Rows are one point carried round by a steady rotation, each followed by how many steps it has turned.
The counts run from 0 to 601.
[1 14 40 12 5 -3 7 8 -28 6 -26 -14 12 14 -18 -39 54 -23 8 4 -8 -23 27 -25 -14 13 0 -7 18 44 -30 -5 31 3 -39 22 14 6 -28 -12 4 -21 -8 -26 13 17 2 -18 -7 48 -34 -12 -21 -19]  471
[-9 -43 13 -18 -19 13 -2 -6 -29 -19 -8 -13 9 -22 9 40 -2 35 15 28 -20 50 -21 -9 1 -12 -4 14 -33 -1 16 21 14 -25 -23 -15 29 -20 -21 8 7 -56 6 5 -13 -12 -29 26 10 11 25 26 -8 -40]  513
[6 17 -8 -22 24 12 21 -26 7 12 -12 16 -21 11 17 -7 -41 12 -16 -48 -19 20 6 15 24 25 -4 -7 -7 -3 30 -30 -8 26 8 18 -18 -24 -17 -32 -21 27 -8 23 44 12 51 13 15 34 -3 -10 -13 20]  120
[4 11 20 20 29 -23 -24 -24 -34 -42 5 -44 43 -6 34 0 24 32 33 -21 -9 8 0 18 19 30 -12 -9 -2 -20 -7 -3 10 5 -20 -10 25 -13 7 -19 26 21 0 16 3 12 -6 21 -42 22 13 37 -2 -25]  364
[-24 43 16 9 39 -13 -1 -3 21 -2 29 -19 2 22 16 -24 10 -19 -21 -38 34 -48 32 20 -19 19 -17 0 24 27 -28 -3 12 10 25 13 -27 16 20 -24 5 46 10 -17 2 4 20 -8 -11 29 -2 3 -7 20]  55
[-7 4 -31 21 35 -31 7 6 6 -14 42 -2 -12 15 10 -11 -18 4 -4 -33 -22 -4 -23 13 8 27 -15 -22 -32 17 10 -23 15 10 33 -9 16 10 45 -25 -31 14 31 36 3 -23 -10 23 27 17 45 12 1 21]  595
[19 -23 14 -49 5 -9 -19 -3 11 -3 -11 5 -12 -33 47 3 60 -18 12 -14 -12 -4 -14 45 1 5 -19 -3 -11 9 -4 6 -8 -20 -28 -21 41 -5 -15 15 7 -6 -19 -3 -10 44 -12 -12 -27 44 -12 -27 -7 7]  88
[-33 -10 -4 -34 12 3 10 10 25 -7 -2 10 -42 -39 30 29 -2 30 27 -14 26 -4 9 43 -8 -27 -38 18 -35 6 48 5 9 -24 38 -16 2 5 1 25 12 -14 -11 -1 -1 3 -6 -5 32 31 22 -15 -17 1]  25
[-37 -16 -13 -18 -2 -1 14 9 25 -20 20 9 -38 -31 27 48 -37 32 -12 -1 22 11 -10 30 -10 -24 -16 17 -31 -1 31 16 2 -8 52 -30 -14 -4 18 24 -5 -7 6 6 -11 -17 -11 8 34 0 36 12 -7 19]  19
[11 6 21 41 -23 -24 20 2 -26 -27 2 -6 12 13 -13 0 -1 -28 -45 18 -26 -7 -14 -19 5 26 50 -34 10 28 -56 0 9 39 -11 -20 0 -8 16 2 -31 4 11 12 9 -14 -19 -2 -18 4 -15 32 -4 29]  160
[-29 -8 14 -42 -6 44 16 -1 25 38 12 10 -33 19 -10 11 -18 -13 -66 7 16 2 8 -20 -31 -18 1 34 6 32 -8 15 9 -10 6 18 -43 -2 -23 -14 -18 -17 16 -35 -5 -1 21 1 36 3 -3 -10 -9 11]  230
[-2 -32 1 -52 -4 24 -3 9 -2 35 -5 9 -44 0 3 2 36 -3 -30 8 -34 11 -29 -27 -16 -16 -4 31 -28 18 14 -7 23 -22 -32 -1 5 -10 -26 -11 -21 -50 12 -20 -3 30 4 16 39 -14 3 -28 -8 -2]  239
[21 18 23 29 -6 -30 9 7 -38 -16 -19 -8 6 10 -9 -27 46 -30 -16 4 -44 -19 -7 -28 9 30 35 -31 8 28 -44 -18 18 28 -38 -12 18 -3 1 -2 -23 -2 -1 6 21 19 -9 -5 -23 11 -25 9 -11 12]  154
[0 27 1 -18 21 14 25 -20 25 -5 6 15 0 2 19 6 -57 -19 -21 -39 8 6 28 35 18 32 -6 -17 9 14 5 -7 -29 10 24 16 -18 -10 -3 -14 -13 48 -10 21 32 -13 37 1 -10 58 4 10 -15 16]  114
[-12 27 15 -12 26 10 3 11 -5 -9 1 -10 24 -4 -9 -10 7 -25 25 4 -6 -13 47 -11 -3 14 -28 -1 -6 41 -4 -1 -2 -52 -19 24 17 18 -13 -5 15 -8 -3 1 23 -26 1 11 -4 53 27 22 -26 -65]  527
[-9 18 48 -18 -20 11 10 -2 -14 -13 -50 -6 -12 -34 16 11 34 6 -1 6 15 -18 35 1 -7 -15 13 15 18 6 -8 10 7 6 -24 -10 -17 -13 -44 28 22 -6 -38 -30 22 35 15 -24 -27 20 -45 0 -27 -8]  141
[-7 -12 0 8 -1 9 29 -19 -27 3 -32 10 -21 5 -5 3 -33 55 4 -21 -22 42 -9 -8 19 5 4 -2 -23 -9 43 -21 25 42 4 10 -4 -32 -29 -24 -16 -20 -3 15 28 9 29 8 42 26 -11 -17 -18 15]  448
[1 -26 22 -56 -12 7 -12 -6 25 1 -4 5 -22 -36 48 25 42 -3 -11 -5 16 -1 -14 50 -15 -14 -14 15 -2 0 -3 24 -6 -12 -4 -28 9 -14 -14 27 10 -5 -19 -21 -20 42 -9 -18 -21 28 -18 -20 -5 23]  83
[-1 -24 -22 3 14 -24 -2 -7 14 -4 44 -2 -24 15 27 4 -5 8 -40 -25 -18 7 -53 21 -3 14 3 -7 -25 0 -2 -5 13 27 30 -26 2 -9 39 -20 -39 8 34 18 -19 6 -11 18 23 -11 24 -1 13 58]  333
[-1 -12 -23 4 26 -27 -2 1 17 4 44 2 -27 23 21 -12 11 -10 -38 -32 -22 -10 -44 17 -6 22 -2 -15 -23 16 -11 -17 16 21 23 -19 7 3 44 -26 -42 12 33 16 -11 8 -7 14 22 -1 20 -9 10 56]  330
[-1 -39 6 -35 -13 8 -14 9 -23 9 -2 -6 -24 -11 9 16 45 8 -16 23 -43 17 -36 -32 -12 -15 6 25 -36 6 2 2 24 -27 -42 -23 21 -10 -16 3 -11 -55 10 -11 -13 23 -20 23 18 -26 15 0 -5 -19]  244
[-21 -23 41 7 -22 11 13 -6 -33 -27 -27 -15 24 -21 -3 31 -9 40 32 28 19 31 21 5 -2 -14 -3 4 -5 9 4 33 18 -6 -7 1 18 -14 -33 19 29 -41 -15 -11 -8 -19 -19 -6 0 49 -5 20 -21 -40]  195
[27 -3 21 -31 -11 -13 2 8 -5 -8 -35 14 -17 -36 26 -5 57 -37 9 -4 -31 -13 -2 20 7 8 5 -17 -6 21 -15 -5 -8 -8 -40 -23 35 -7 -22 28 -3 -9 -31 1 21 39 -10 -16 -31 38 -26 -19 -17 3]  412
[-9 30 31 21 26 -12 -13 -27 -20 -46 14 -44 48 1 33 9 -3 15 6 -19 16 -6 20 19 6 29 -2 -9 20 -12 -27 9 1 9 -2 -1 -3 -9 11 -18 26 41 -1 7 2 -3 2 15 -54 22 7 53 -4 -17]  369
[-15 9 6 20 34 -35 -18 -3 -33 -29 -7 -34 6 -14 29 -10 48 49 58 -23 -10 -9 0 8 6 5 -31 3 -27 -12 28 -16 38 -6 -8 -14 32 3 10 -10 23 -11 0 8 4 21 -12 13 -1 10 19 9 -11 -27]  37
[0 18 -25 -3 27 -23 6 26 18 1 36 8 -29 13 2 -20 18 -53 -33 -14 -34 -34 -12 -7 -7 22 -2 -18 -25 44 -19 -23 5 -18 8 -13 7 23 40 -8 -41 9 24 18 15 -12 -11 15 20 4 35 4 -4 15]  3
[-51 15 -3 -18 15 18 18 1 21 -6 6 -2 -39 -18 12 33 -42 38 -12 -13 33 -1 24 5 -12 -27 -22 35 -16 3 41 2 9 -14 46 -3 -42 0 -1 5 6 1 3 -9 11 -14 21 11 41 -6 28 14 -18 -3]  286
[4 -33 -8 -20 -15 11 38 5 15 23 -13 42 -39 2 -8 1 -31 -7 -23 -7 -17 28 -15 17 4 5 2 -15 -21 32 16 -6 2 17 15 7 10 -14 -16 0 -38 -26 -1 14 11 -7 8 -11 49 59 -11 -36 -14 35]  177
[-7 18 -12 4 30 -30 5 27 23 -14 32 7 -9 -5 9 -19 20 -49 5 -13 -6 -39 10 24 -10 19 -21 -25 -20 54 -16 -7 0 -27 20 -9 23 30 39 9 -17 11 9 16 5 -25 -24 -2 5 45 32 3 -10 1]  587
[-5 -13 23 -29 -24 11 1 -20 -7 -9 -17 -4 -27 -23 36 39 3 28 -51 0 -1 17 -26 6 -1 -17 30 24 4 -27 -3 10 1 30 -7 -34 -32 -35 -20 11 -5 3 -11 -16 1 44 14 1 -14 -33 -25 9 1 39]  398
[-7 11 10 -21 3 -3 1 24 8 -24 17 -1 8 -26 3 10 14 -51 3 20 -6 -22 23 2 -12 4 -12 -7 -13 50 -26 18 -11 -59 -8 -12 24 25 9 29 4 -10 -1 3 2 -33 -34 7 -12 36 34 29 -17 -43]  259
